Families of rows that turns and mirrors carry onto each other, the same ones carrying the whole set onto itself: the rest of each named row's family, in list order:
4 families of 4 rows:
Tel: 1.150 1.233 0.916 0.908 -1.364 0.529 3.311 -1.064 3.709 0.413
zug: -1.663 1.135 0.712 0.589 -3.094 -0.396 2.621 3.347 -1.556 0.574
nefi: 0.529 -3.898 -2.216 -0.818 -1.721 -2.374 -0.341 -0.392 -2.149 -0.940
ker: -0.667 -0.880 -1.735 -0.374 2.162 2.123 -2.496 -0.468 -0.065 -1.004
nafiz: -1.742 1.589 0.256 -0.389 -2.955 0.197 2.724 2.351 -2.316 1.777
Rato: 1.176 1.223 2.223 0.501 -2.035 -0.759 3.407 -1.340 2.849 0.267
bod: -1.926 1.138 1.273 0.432 -3.149 1.220 2.517 2.899 -1.319 1.205
duni: -1.844 2.547 0.265 1.112 -2.577 0.880 1.922 2.348 -1.794 1.344
Ged: 1.729 0.984 0.789 1.204 -1.851 -1.306 2.895 -0.592 3.285 1.193
musi: 1.302 -3.987 -2.633 -0.884 -0.459 -1.461 0.615 -0.255 -2.646 -0.347
zivat: -0.068 1.599 1.864 1.070 -1.749 -0.523 2.550 -1.444 3.553 0.423
zugo: -0.225 -1.155 -1.394 -0.320 1.709 2.903 -2.037 -1.899 0.429 -0.757
fip: -1.301 -1.167 -0.627 -0.439 2.108 2.848 -1.586 -0.540 -0.770 -2.068
Mak: 0.767 -3.941 -3.096 -0.079 -0.539 -2.054 0.360 -1.207 -1.627 -0.721
Tizi: -0.796 -1.369 -0.423 0.642 2.504 2.207 -1.898 -1.106 0.534 -1.579
savam: 0.840 -4.680 -1.877 -1.407 -1.084 -1.866 0.292 -1.317 -0.800 -0.758

Which other rows belong to the same family as fip? duni, Ged, savam
Which other rows belong to the same family as nafiz? Tel, nefi, Tizi
Which other rows belong to the same family as zivat? zug, musi, zugo

